In the rows, zero is written as 128.
runs of hidden systems:
seq 1, Z837 (8 x 18):
[[ 97  96 139 154 144 120  99 163 111 104 216 131 125 110 115 117 171 138]
 [ 94 139 106  86 107 149 151  90 188 152 101 124 141 116 110 108  85  80]
 [184 150 117 123 126 125 123 158  57 129 107 123 137 168 157 173 116 156]
 [102 101 161 171 123 115  86 122 149 106 180 163  73 101 111 106 140 132]
 [122 138  87  80 125  97 169 119 178 180  95  90 147 130 125 104 133 109]
 [135 136 132 117 131 170 119 159  44 113 168 128 161 135 143 177 122 142]
 [130 118 143 163 104 132  85 102 181 105 124 169  81 120 105 108  89  97]
 [135 137  89  95 134  61 164 145 125 165  90  96 121 160 145 111 156 161]]
seq 2, Z573 (8 x 18):
[[ 90 123 141  97  79 119 161  94 117 148 152 174  73 141 109 101 117 157]
 [187 134 142 115 139 115 135 141 146 190 128  89 147  76 150 158 170 119]
 [ 97 107  96 162 157 152  93 161 122  67 162 114 173 151 109 120 112  98]
 [ 98 155 123  77  81 138 153  89 134 137  88 169  92 153 126 118  79 131]
 [206 132 155 136 130 101 120 154  95 163 138 120 116 112 155 164 175 158]
 [ 84  85 110 155 141 127 106 144 158 106 200 119 146 118  91  98 139  96]
 [101 162  97  70 116 149 165 101 139 148  67 114 149 138 137 131  81 111]
 [195 141 163 151 123 142  97 156  70 106 131 158 118 140 152 172 137 153]]
seq 3, Z830 (8 x 18):
[[ 41 142 105  80 131 164 124 142 105 105 165 124 150 121 129 132 103 114]
 [173 133 123 122  74 128  99 118 112 166 143 151  87 135 125 164  62 112]
 [147 122 109  99 122  83 144 179  96 133 167 136 128 177 130 112 187 162]
 [ 48 135 121  87 123 133 107 128 146 144 180 119 108  74 130 127 119 107]
 [178 118  94 120  95 138 132 124 100 179 149 107 150 148 114 167  74 100]
 [116 143 118  89 116 123 116 178  91  81 158 173 125 184 134 120 151 149]
 [ 93 131 120 110 105  82  96 120 144 174 163 123  58  82 136 130 115 129]
 [157 106 102 103 113 136 174 137  95 185 175  96 180 139 110 144 134 120]]
seq 4, Z837 (8 x 18):
[[172 143 128 144 172 127 145 150 105 117  71  90 175 138 157 145 163 149]
 [ 82  96 165 193 154 163 126 104 112  72 155 141 134 114 106 107 136 143]
 [141 141 140 118 134 137 179  85 186 137  45 125 147 127 125  99 136 120]
 [145 127 143 161 177 139 136 155  68  94 115 100 167 132 152 148 166 165]
 [ 92  98 169 180 138 166 137  79 164  92 128 148 128 100  95  95 124 117]
 [158 148 121 116 149 123 179 119 147 131  40 106 165 152 142 113 151 138]
 [113 115 166 180 170 161 122 134  71  81 146 122 146 107 139 144 156 162]
 [123 109 150 164 133 149 153  74 197 115  90 138 137 114  96  87 124 103]]
seq 5, Z636 (8 x 18):
[[186 151 139 116 111 128 125 141  55 149 117 137 114 141 158 181 120 164]
 [122  90 156 174 130 113  92 137 156 111 197 149  99 100 103 104 164 123]
 [ 89 136  69  68 119 107 161 129 163 162 112  97 150 143 120 103 113 103]
 [157 147 151 118 123 186 126 135  53 121 137 137 155 124 150 186 109 138]
 [129  98 139 178 109 105  86 126 155  97 161 174  78 146  99  98 120 122]
 [102 134  81  76 126  69 162 140 132 183 124  87 120 134 139 112 148 145]
 [145 136 165 113 126 203 129 128  99 134 166 131 173  83 133 173 130 108]
 [130 112 101 160 111 121  88 138 154  78 132 162 114 182  99 102  87 100]]
seq 6, Z283 (8 x 18):
[[104  93 107 144 113 121 163 105  51 159 173 107 123 148 109 138  93 162]
 [139 128 145  89 107 160 147 129 199 124 149 164 161 128  97  95 160  84]
 [143 164 102 107 138 103  66 180 103 130 123 107 111 117 175 177 114 124]
 [ 89  93 125 146  97 132 157  93  81 124 166 154 104 166  91 108  91 157]
 [157 144 149  74 109 127 144 132 198 165 130 148 133  98 123 112 176  98]
 [126 134  87 126 152 114  90 180  69 131 155  82 146 130 158 171 114 132]
 [ 86 109 129 129  91 160 141  92 132 101 152 178 114 163  85  97  81 116]
 [186 163 150  77 105 102 123 146 165 168 113 146 102 107 154 139 172 126]]
seq 7, Z283 (8 x 18):
[[139  97 116 129 104 113 138 126 197 122 150 156 134 161  79  74 141  92]
 [112 185 114  63 140 113 110 163 117 138  95 110 119 107 182 158 140 136]
 [128  89 140 172 107 160 133 104  60 134 188 137 127 132 100 150  88 143]
 [145 127 120  99 108 101 131 139 214 131 127 154 125 147 104  80 161  94]
 [103 166 112  87 146 120 112 159  74 143 120  95 125 105 181 174 123 150]
 [129  81 140 167  98 164 142  94 102 125 183 154 133 144  79 122  91 121]
 [153 153 119  79 118  92 116 158 206 133 105 146 117 135 135 100 170 102]
 [ 92 142 113 116 144 129 120 144  44 139 146  94 122 109 162 172 110 163]]
seq 8, Z830 (8 x 18):
[[121 106 133 190 157 140 107 113 184  74 101 130 144 131 105  93 120  99]
 [132 146 132 141 146 121 165  86 134 126  25 113 125 139 147 119 111 153]
 [158 124 201 175 156 160 133 113 120  99 113 145 132  91 138 136 176 154]
 [135 102 127 183 157 114 123 112 202 105  96 115 140 123 103  84 142 101]
 [112 147 129 137 163 148 166  93 121 113  36  96 156 126 149 129 114 145]
 [163 124 196 188 139 171 116 103 126  87 106 162 120 105 129 136 141 139]
 [151 110 125 173 154  87 138 119 193 114  79 114 129 141 116  80 162 127]
 [ 89 144 147 137 175 157 165  94 124 113  63  93 160  95 150 126 136 146]]
seq 9, Z434 (8 x 18):
[[ 96  99 115 189 176 104  99 144 165  84 134  99 139 119 116  94 151 118]
 [ 78 144  96  85 100 135 164  83 120 163  96 117 117 135 126 129  60 125]
 [204 148 181 129 124 164 124 141  95 114 116 161 141 127 150 166 157 143]
 [105  97 122 193 158  85  89 134 175  97 137 116 103 118 114  88 146 122]
 [ 86 135  99  84 110 126 189  84 118 179  98 101 133 130 125 122  92 136]
 [181 147 176 135 133 192 116 141  99  96 122 156 164 121 144 168 143 125]
 [119 110 109 181 143  76  76 138 178  98 118 128  85 138 119  95 121 117]
 [ 92 134 117  86 115 111 195  90 103 184 103 105 115 124 134 120 119 164]]
seq 10, Z573 (8 x 18):
[[185 145 148 144 133  82 118 132 176 124  63 146  93 139 146 109 164 142]
 [ 71 100 125 165 172  99 137 135  89 114 154  91 123 115 132 110 165 176]
 [106 121 160 144 128 181 160  60 163 139 103 125 145  82 107 120  99 105]
 [176 152 132 152 159 117 113 147 145  87  47 129 138 155 155 127 146 135]
 [ 68 107 145 165 140 105 123 116  91  96 151 145  76 132 125 102 137 182]
 [136 114 156 134 126 132 177  68 169 184 104 106 127  76 114 115 138 124]
 [147 135 132 163 184 144 112 158 135  72  86 104 180 131 146 130 160 123]
 [ 62 126 136 154 122 128 116  91 118  84 111 158  76 141 120 102  85 150]]
seq 11, Z636 (8 x 18):
[[126 147 131 131 106 174  88 107 105 133 130 135 113  99 138 179  46 100]
 [161  82 114 172 112  87 143 132 103 125 158 143 116 191  94 101 135 156]
 [ 90 158 138  55 123 104 125 155 151 146 149 138 104  96 153 117 182 137]
 [140 116 109 140 122 166 110 115 126 162 155  91 160  93 117 170  72  77]
 [127 110 115 134 115 136 147 142  92  77 142 169 143 209 102 101 128 148]
 [109 164 138  85 105  89  97 136 132 151 129 148  52  96 162 139 129 149]
 [158  84 114 157 129 126 141 119 125 185 183  79 160  99 102 142 125 104]
 [101 139 119  81 122 162 144 158 134  73 143 168 171 178 112 101 149 113]]
seq 12, Z434 (8 x 18):
[[123 171 149  86 111 132  73 148 176 108 122 174  86 102 151 134 131 101]
 [164 100 107 166 135  67 131 130  92 184 143  79 106 124 134 144 133 160]
 [ 83 103 146 116 124 173 181 109 125  99 162 155 168 145  89  88 153 130]
 [146 169 107  90 128 139  80 154 176 134 106 117 141 101 153 156 105  70]
 [140 111 107 167 128  88 118 142  51 122 138 121  99 173 134 142 109 179]
 [101 119 174 102 102 145 158 102 168 133 164 175 108 102 102  89 169 129]
 [162 133  94 120 156 120 120 152 148 165 115  63 179 103 144 153 132  91]
 [ 87 118 109 150 128 146 119 132  64  72 143 147 130 182 120 128  86 150]]

runs to name:
seq 13 (2 x 18):
[[162 107 130 135 117 132 170  84 191 175 108 111 152 112  96 107 127  93]
 [120 160 120 115 173 139 111 179 113  67  95 118 168 147 162 134 162 134]]
 => Z573
seq 14 (2 x 18):
[[170  98 128 115  96 144 179 118 148 151 161 147 170 164  80 103 147 108]
 [113 166 116  88 151 122  70 191 151  97 136 128 133 108 164 141 157 103]]
 => Z283
seq 15 (2 x 18):
[[174 110 188 170 115 124 154  85 158 140 110 161  98 112 111 105 162 147]
 [135 131 125 134 177 118 140 149 181 114  91  89 179 111 135 106 187 112]]
 => Z830
seq 16 (2 x 18):
[[168 127 121 186 164 117  95 163  99  70  96 121 142 168 143 138 135 143]
 [ 64 120 153 162 139 122 138  75 148 101  96 142  84 108 122  91 120 155]]
 => Z283
seq 17 (2 x 18):
[[146 129 131 118 145 121 137 174 150  78 128 153 164 174 121  89 200 132]
 [ 59 143 120 137 151 115  96 106 151 130 102  98  88  73 151 131  92 121]]
 => Z830
seq 18 (2 x 18):
[[124  98 117 193 138 167 120  96  97 118 135 101 152 124 107 151  60 111]
 [154 147 146  99 103 134 153 123 171  99  85 189 126 179 115  90 152 126]]
 => Z573
seq 19 (2 x 18):
[[114 131 118 121 136 166 160  87 187 133  77 109 172 115 111 110 100  86]
 [150 164 138 137 149 134 108 150  91  71  67 146 126 161 167 147 131 158]]
 => Z573
seq 20 (2 x 18):
[[155 128 174 114 112 120 187  90 118 187 119 131 110  94 132 131 170 168]
 [137 104 139 177 174 168 130 132 150  96 131  98 198 109 111 120 154 100]]
 => Z434
seq 21 (2 x 18):
[[142 106 182 161 125 157 132  87 172 154 150 135 123  59 107 124 144 108]
 [150 131  76 120 146 115 137 156 165 105  88 108 180 186 116 101 129  97]]
 => Z636
seq 22 (2 x 18):
[[130  98  81 147 143  85 105 164 109 166 186  69 139 119 124 142 131 120]
 [ 99 126 115  88 104 191 163 114 130 118 155 144 184 147  96 120  99  91]]
 => Z573
seq 23 (2 x 18):
[[162 153 150  78  74 164 144 109 150 127 111 195 122 156 115 126 109 107]
 [158 127  97 159 146  74  66 182  99 127 145 100 104 136 155 156 128 137]]
 => Z636
seq 24 (2 x 18):
[[187 110 136 126 122 141 123 174 132 115 184 148 172 153 108 125 180 107]
 [ 65 129  72 103 139  90  87 171 149 113 163 106 120 133 129 110 124 106]]
 => Z434
seq 25 (2 x 18):
[[161 124 110 156 151 137 164 123  76 120  76  96 175 172 135 144 111 151]
 [106 122 183 169 148 165 114 111 161  60 120 169 126 109 117 100 155 128]]
 => Z283
seq 26 (2 x 18):
[[145 159 189  84 117 186 152 125 118 117 125 169 147 105 144 144 169 136]
 [142 121 112 191 168 121  71 141 159  94  96  94 139 114 136 137 106  97]]
 => Z837
seq 27 (2 x 18):
[[ 70 148 165  92 119 146 115 140 103  98 167 174  92 105 142 127 153 155]
 [161 112 100 131  92 106 109 108 162 191 144 111 106 113 109 140  75  87]]
 => Z636
seq 28 (2 x 18):
[[110 117  74 134 117 108 122 135  58 143 149 104 119 169 127 150  67 142]
 [134 116 169 106  89 132 149 121 100 144 191 180  94 125 113 121 163 159]]
 => Z636
seq 29 (2 x 18):
[[104 173 145  48 103 121 142 125 163 147 103 159  96 109 150 117 150 131]
 [177 106 138 178 152 126 109 139  87 157 155  79 146  91 142 173 138 135]]
 => Z434
seq 30 (2 x 18):
[[ 83 138 158 149 158 154 103 132  66  95 143 124 115  87 157 159 131 162]
 [161  93 138 176 114 130 146  77 186 154 114 126 127 118  88 101 109  97]]
 => Z837
seq 31 (2 x 18):
[[158 129 132 126 141 122 147 164 125  76 113 157 158 192 122  97 185 148]
 [ 51 144 153 140 165 145 113 103 134 106 106 112 111  61 152 131 124 138]]
 => Z837
seq 32 (2 x 18):
[[ 96 158 101  77 130 126 137 156  54 135 126 110 133 142 164 162 117 159]
 [157 106 165 170  99 145  88 102 131 143 174 155  90  90 111 150  95 107]]
 => Z837
seq 33 (2 x 18):
[[ 93 113 119 132 147 150 157 145  93  66 139 141 173 185 111  99 149 148]
 [112 160 150 110 105 125  91 100 174 135  98 159  63  86 144 131  96 112]]
 => Z830
seq 34 (2 x 18):
[[188 120 129 151 142 111 101 187  94  98 154 136 144 166 136 140 175 144]
 [ 33 123 116 131 131 113 109 106 151 111 142 128  84 104 119  97 101 126]]
 => Z283
